In the rows, zero is written as 128.
One turn sends every row of this set to another row. A few are shown first. Where does it send the rows asked after them?
vip: [141 138 139 123 150 145 114 135 137 124 144 146 134 115 143 145 154 103
  98 144 140 121 153 153 145]
pigad: [139 120 160 129 151 112 118 125 101 145 122 126 102 101 114 135 148 135
  64 128 137 123 137 139 137]
Pufun: [137 132 136 123 152 156 128 129  95 130 139 135 152 122 142 159 154 112
 112 144 146 114 156 163 159]
Runag: [152 125 143 117 142 132 127 141  73 121 134 137 135 109 116 139 143 139
  94 158 112 107 129 126 131]
gitof: [128 124 109 148 146 104 118 149  93 138 135 126 112 119 122 138 124 118
 108 132 131 142 128 139 140]
kas: [148 107 143 121 176 115 102 117  90 144 129 147 121 109 120 143 134 137
 116 144 143 121 119 131 171]
Fip: [118 103 133 128 147 101 125 138  92 144 120 129 135 130 126 152 131 122
 101 117 146 157 130 148 144]
gos: [108 112 149 153 144 132 136 116  69 126 130 133 113 112 123 131 150 138
 100 119 128 113 137 147 133]
Perot: [142 105 164 122 139 125 133 126 105 123 125 147 142 114 133 152 156 133
  94 131  99 127 127 140 118]
patu: [150  99 140 126 175 121 109 117  90 150 137 134 134  87 121 155 152 140
 121 127 143 138 121 144 152]
Mogo: [140 142 133 116 148 152 115 138 107 122 148 140 139 120 134 141 152 109
 103 156 153 115 154 150 157]
vefid: [118 110 164 144 154 117 131 114  97 138 110 141 106 120 130 138 138 134
  80 119 122 110 137 144 140]
liteg: [122 108 163 141 164 106 134 107  88 138 120 144 125 131 146 136 142 113
 126 135 148 137 128 140 130]
nol: [128 120 139 146 166 117 134 119  69 136 138 129 127 108 133 128 146 118
 133 142 156 135 131 136 118]
vad: [150 119 166 134 159  94 120 116 105 152 123 133 106 124 139 140 145 109
 108 146 143 143 126 139 140]
disa: [156 132 143 139 161 104 119 127  85 149 140 118 108  99 126 132 150 114
 115 153 151 141 128 135 128]
Rakod: [129 122 145 138 140 127 123 128  73 133 141 118 108  93 106 128 161 140
  84 127 141 125 137 143 130]
fuze: [152 122 155 120 132 122 120 138 106 118 135 147 123 113 123 136 151 130
  88 150 100 120 124 129 126]
Feno: [138 127 142 130 154 150 127 126 125 133 135 141 147 117 151 162 157 106
 108 133 134 120 155 167 148]
Laz: [138 131 149 117 154 152 132 132 129 131 130 140 141 119 152 143 153 113
 105 134 129 110 148 168 151]
patos: [130 113 127 140 134  98 117 142 102 144 132 124 114 124 126 149 139 117
 104 122 130 159 125 151 145]
Robim: [132 131 141 118 150 161 136 133 105 126 137 135 148 119 147 141 156 117
 115 137 136 107 149 168 154]
zodu: [116 115 116 136 158 107 127 144  83 139 122 132 132 124 123 141 115 124
 105 127 148 139 132 137 139]
rinel: [141 108 152 119 148 135 140 129  72 126 123 139 156 109 126 155 148 142
 100 138 112 114 132 139 123]
laruz: [131  97 137 141 163 123 108 114 106 130 148 148 124  93 128 139 159 133
 133 121 131 142 117 141 138]
garuv: [141 140 137 110 147 159 126 141 107 124 146 130 142 111 137 132 158 118
 107 146 145 111 149 161 152]
kena: [129 106 141 136 165 118 102 115 106 124 140 161 112 114 127 128 139 130
 128 138 131 125 115 128 157]
tig: [147 140 144 109 150 150 122 141 131 130 140 135 135 111 142 135 155 113
  96 143 138 114 148 160 150]

Runag moves to fuze
tig moves to Laz
Now these:
patos moves to Fip
patu moves to kas
disa moves to vad
Mogo moves to vip
pigad moves to vefid

One turn sends every row of this set to another row. A few are shown first. Where does it send the rows asked after them?
lere: [144 122 128 124 119 123 141 143 128 117 165 142 123 157 146 133 114 126
 119 134 115 129 121 121 132 123 127 146 120 191 148 131 165]
mapoz: [150 122 140 127 116 123 114 152 115 116 140 139 127 148 128 136 104 121
 149 121 118 139 125 137 100 106 139 165 135 111 127 149 165]
vir: [137 136 138 146 151 135 129 136 149 129 134 139 141 136 115 110 102 140
 147 128 146 129 134 133 111 117 119 152 113 120 127 129 140]
doz: [141 135 155 120 149 119 126 126 148 124 125 136 133 129 106 124  93 118
 154 119 121 135 126 125 105 115 114 112 116 128 112 129 143]
fuf: [146 117 130 120 174 129 130 155 145 117 120 147 121 133 131 116 123 126
 115 138 129 130 157 126 120 113 130 112 113 162 103 128 141]
Fove: [157 129 138 112 166 121 123 154 142 103 119 137 121 139 148 124 108 144
 131 144 123 129 164 128 130 114 132 116 112 158 118 136 142]
Dek: [131 107 133 121 117 131 138 142 129 115 148 135 126 167 138 144 113 117
 107 120 117 130 127 121 132 119 127 125 120 190 144 145 164]
Ralik: [145 120 127 125 117 120 139 139 130 137 149 142 123 146 144 132 110 132
 129 135 118 140 104 134 130 130 128 146 117 196 130 141 163]
Sepi: [142 118 151 115 122 119 106 143 122  98 130 146 133 148 119 140 117 113
 153 141 117 142 133 142 102  98 130 149 121 125 138 147 176]
Vur: [147 134 132 126 153 116 121 120 101 141 164 155 106 137 155 137 104 130
 128 137 124 123 124 145 113 120 125 151 130 161 149 129 161]
Bisa: [143 125 141 119 144 127 110 125 103 105 158 137 108 156 138 152  93 126
 119 117 114 118 144 133 123 109 122 124 111 162 157 121 160]
kelaf: [147 125 169 114 148 117 129 144 135 126 138 142 126 129 124 147 103 124
 129 135 118 144 144 120  99 113 130  97 125 114 133 140 163]
Para: [147 118 126 137 127 125 124 152 114 122 133 146 121 140 101 123 112 117
 134 111 122 144 104 134  99  98 131 152 131 117 125 141 161]
Zav: [158 133 137 123 176 119 128 152 136 115 128 135 113 141 167 126 103 144
 131 126 125 137 147 124 132 127 130 130 125 143 111 148 141]
nagar: [130 113 136 122 138 139 114 132 121 126 128 131 120 159 114 152  96 125
 120 103 133 122 140 157 108  99 128 113 109 180 129 128 156]
lubu: [142 125 151 140 150 132 131 153 136 130 146 144 134 136 133 133 113 145
 122 145 144 138 153 128 105 114 134 137 122 105 148 140 161]
fatur: [134 121 127 129 146 128 126 126 119 162 134 148 119 141 132 138 107 129
 128 122 143 127 120 169  99 111 132 141 128 180 121 137 158]
baf: [133 106 131 122 115 128 137 138 132 135 133 134 125 156 135 142 109 123
 117 121 121 140 110 135 129 127 127 126 118 195 126 155 162]
Ziko: [138 114 138 124 132 121 116 142 122 104 123 154 126 140  92 128 124 109
 137 132 121 148 113 138 101  90 122 137 116 130 136 139 171]
Puro: [146 121 129 131 183 126 135 154 139 131 129 144 113 135 150 119 118 126
 115 121 132 138 140 121 121 125 127 126 126 147  96 141 139]

nagar moves to Bisa
fuf moves to Fove
Now these:
lubu moves to vir
Dek moves to lere
mapoz moves to Para

One turn sends every row of this set to another row. A few are shown first. Where does it send the rows asked after them?
Nokor: [129 131 120 128 126 134 119 130 117 131 132 113 140 108 136 118 118 102
 127 122 129 130 164]
pimud: [143 111 122 133 113 129 138 139 148 150 123 123 119 124 136 143 122 125
 138 151 124 157 136]
Kuged: [ 97 121 129 146 135 129 126 136 147 146 132 144 130 124 130 156 116 134
 122 158 132 125 123]
Dodi: [141 135 121 127 127 137 129 138  98 123 131 132 128 122 128 125 132 128
 121 129 136  84 119]
gufo: [114  97 137 144 118 105 152 123 128 117 141 117 120 138 121 125 126 137
 123 134 129 103 114]
sil: [131 103 121 143 123 117 140 137 109  90 126 129 117 124 129 129 126 123
 133 133 120  99 142]
sugek: [113 123 117 146 136 130 128 114 146 106 123 153 126 116 134 107 134 129
 119 115 126 124 113]
nek: [148 132 117 141 131 132 118 143 139 125 100 117 110 104 141 150 126 131
 129 120 100 132 127]
nisav: [112 137 126 129 130 127 128 154 118 108 135 115 121 114 129 160 118 115
 122 160 118 137 142]
sobat: [115 143 129 130 133 128 124 154 121 108 139 118 124 113 126 160 121 117
 118 161 120 136 139]
Zil: [144 127 128 148 135 124 128 132 116  92 132 139 125 117 123 127 140 131
 126 141 125  90 137]
dinup: [156 126 118 132 122 139 127 140 145 137 122 131 124 115 137 145 128 120
 138 154 126 152 144]
Tini: [134 142 127 129 132 135 111 132 120 130 141 117 147 107 130 116 120 106
 118 124 133 130 156]
Tet: [121 114 131 149 123 114 151 112 132 125 126 123 116 129 124 125 143 140
 133 144 128  90 128]
vaga: [128 128 126 126 126 130 116 137 117 126 144 112 145 112 131 117 110 103
 118 117 131 137 153]
fabi: [127 115 111 134 128 126 136 132 156 138 107 104 116 121 134 153 126 123
 135 113 125 135 109]
Zuva: [109 113 118 144 132 126 130 118 144 103 127 149 126 121 134 108 126 128
 116 110 125 130 109]
kovud: [159 129 129 130 127 137 118 148 146 130 143 132 135 119 129 144 120 123
 122 150 131 158 127]
mapid: [116 129 133 140 128 114 122 142 135 166 143 127 138 123 116 107 123 127
 114 122 128 134 137]
kesi: [138 138 117 138 139 134 125 128 163 141 112 113 123 114 128 151 140 130
 129 120 130 127 105]
nozim: [118 144 125 136 125 118 142 120 130 100 124 118 107 111 128 107 148 129
 117 127 108 133 123]
lela: [131 129 133 130 122 126 134 137 105 141 139 127 126 130 123 121 128 142
 111 129 133  88 102]
doduk: [118 144 130 135 127 116 139 124 130  96 133 118 112 114 124 106 143 130
 109 123 109 137 115]
vido: [146 114 132 130 118 126 129 147 150 143 143 124 129 128 128 142 114 128
 122 146 128 163 119]
Lezu: [126 122 143 148 130 113 140 119 135 120 147 126 128 131 114 124 139 145
 116 142 134  94 109]
bufo: [122 112 127 127 113 121 144 138 100 140 131 119 119 134 129 122 120 136
 119 124 128  92 109]
nokid: [132 117 114 124 119 132 138 140  93 122 122 124 121 126 135 127 124 123
 129 124 132  88 125]
mel: [153 140 128 140 138 131 107 149 142 119 120 120 121 106 132 148 122 136
 112 118 105 135 110]
luz: [ 94 115 126 145 132 128 129 136 145 146 128 142 127 125 132 156 114 132
 126 157 130 126 126]
kesef: [110 118 127 140 121 112 129 141 132 167 133 122 131 124 122 108 120 124
 123 121 125 135 145]
kubiz: [114 135 125 134 122 114 145 125 127  97 127 115 107 116 128 107 140 126
 115 121 107 139 120]
sezaf: [154 133 129 136 124 134 126 137 155 151 133 132 127 119 129 141 132 132
 129 157 129 152 128]
zomu: [149 108 121 127 116 131 130 149 140 129 133 123 126 124 136 145 111 117
 131 144 125 164 134]
fami: [142 116 122 136 127 124 118 154 136 117 114 111 114 113 137 149 109 129
 119 111 100 143 114]
keze: [132 123 122 133 135 126 126 139 160 133 127 106 127 123 125 151 123 128
 119 111 130 139  92]
poko: [115 143 125 131 132 129 127 151 120 110 134 118 121 111 129 160 124 116
 123 163 118 134 144]
Doke: [137 111 133 142 130 116 129 143 113  84 147 132 129 127 119 127 122 128
 115 130 125 103 124]
fuzi: [109 114 113 145 131 128 134 113 144 106 117 150 121 118 138 108 130 127
 124 113 123 126 118]
sol: [135 119 123 122 122 130 131 146  95 117 140 125 129 129 127 125 118 125
 115 121 136  93 111]
pomi: [128 127 125 131 119 128 141 130 104 146 123 126 117 127 130 122 134 139
 125 133 129  83 116]
niz: [ 94 115 129 144 133 126 127 138 146 144 134 141 130 126 130 156 111 133
 121 155 131 128 121]
sunub: [116 133 128 143 127 117 125 136 136 171 131 128 132 119 120 108 130 127
 124 126 127 128 147]

Nokor moves to sunub
fuzi moves to nozim
Now these:
mel moves to keze
bufo moves to nokid
kovud moves to vido
gufo moves to sil
poko moves to Kuged

One turn sends every row of this set to another row. A few are shown first. Where does it send the rows asked after them?
ranib: [135 131 122 132 134 122 118 122 111 114 125 130 127 140 100 133 126 145
 132 137 156 113 113 124 130]
fif: [124 125 114 117 108 145 137 127 106 121 140 122 126 112 112 148 127  96
 105 145 137 123 155 124 131]
Fer: [125 127 112 143 156 152  94 128 122 119 145 125 127 115 111 143 134 108
 121 132 128 146 126 124 117]
pek: [134 119 129 135 126 119 122 127 110 105 124 134 116 147 101 117 117 148
 118 136 151 111 111 123 121]
pote: [103 101 140 131 129 119 116 128 126 108 142 115  86 122 128 147 121 118
 112 127 117 137 159 128 142]
Kop: [102 100 138 129 124 122 112 125 135 113 149 116 103 119 136 146 126 118
 118 118 123 137 163 127 144]
Dibaz: [134 130 144 141 119 126 115 124 124  98 118 135 130 132 147 115 101 137
 130 143 134 147 139  92 111]
Vupo: [138 125 133 132 122 109 126 133 123  95 121 140 121 142 105 126 119 142
 133 132 153 116 116 121 120]
Bufu: [119 118 113 137 149 145  90 128 115 118 150 120 117 112 108 154 132 118
 125 129 128 152 129 123 107]
runi: [113 132 131 142 119 130 109 126 124 102 124 145 112 127 140 110 111 143
 127 151 132 153 132  90 114]
ropu: [117 141 142 142 128 137 113 135 125  99 123 126 126 131 139 104  97 136
 133 138 125 149 145  98 114]
bef: [117 125 101 132 141 147  95 117 115 113 153 123 125 113 106 146 128 111
 129 136 116 144 122 112 106]
Bibu: [120 129 114 114 112 140 138 125 106 134 138 122 113 120 115 146 121 101
  92 139 137 120 153 121 124]
dudaf: [130 112 111 120 122 135 132 142 127 107 130 139 130 156 121 114  96 125
 128 101 122 127 150 123 111]
ker: [131 123 118 117 117 146 139 127 107 129 138 126 119 112 114 146 125  97
  94 142 135 131 155 115 121]
fitop: [132 118 130 117 104 146 138 121 109 126 136 122 124 109 112 144 119 101
  95 140 123 125 148 119 128]
koni: [111 123 104 135 146 144  92 125 113 123 147 119 117 108 109 146 131 119
 119 136 128 145 123 111 106]
Mal: [115 125 135 142 131 129 103 121 119  97 109 132 116 125 148 119 110 140
 133 149 120 138 148  91 120]
ruri: [105 104 141 129 134 121 104 129 126  99 133 118  95 116 131 150 121 120
 117 113 121 130 160 132 139]
vame: [115 121 112 136 142 145  87 123 130 115 146 121 120 108 108 147 137 109
 131 138 127 141 132 118 106]
Kif: [129 125 110 121 114 117 126 124 112 102 132 135 114 143 103 127 114 147
 123 132 161 119 112 118 119]
vetuv: [ 99 108 135 128 136 115 114 129 139 111 145 127  93 124 131 142 135 121
 121 114 115 136 150 123 144]
lesu: [138 106 114 114 115 138 131 128 125 130 123 150 132 155 130 128 107 127
 128 111 113 130 153 123 122]
keror: [123 129 140 145 132 129 110 130 113 109 108 142 118 125 144 104 104 136
 126 144 132 147 140  96 115]
Zabe: [ 94 108 133 129 128 122 109 133 129 119 143 120  90 124 134 145 124 124
 112 121 110 140 156 127 140]
guka: [142 110 110 126 120 131 127 139 123 105 128 147 137 161 131 121  99 127
 135 112 122 141 141 126 117]
fes: [128 119 108 116 115 131 125 131 130 120 132 151 116 162 139 122  96 129
 128 109 129 146 152 122 116]
mir: [123 138 124 110 106 137 140 120 102 122 140 124 120 116 123 149 124 105
 100 136 139 124 158 116 128]
Musi: [128 130 135 132 123 120 128 138 118 105 129 133 126 129  93 115 118 146
 129 126 153 116 115 114 118]
fuv: [141 112 114 114 119 138 121 138 117 120 118 139 123 161 133 120  97 133
 128 105 120 140 145 129 113]

Bibu moves to Zabe
pote moves to Bufu
fes moves to runi
Now these:
lesu moves to Mal
vame moves to fif
fuv moves to keror
Dibaz moves to Vupo
mir moves to vetuv
fitop moves to ruri
ropu moves to Musi

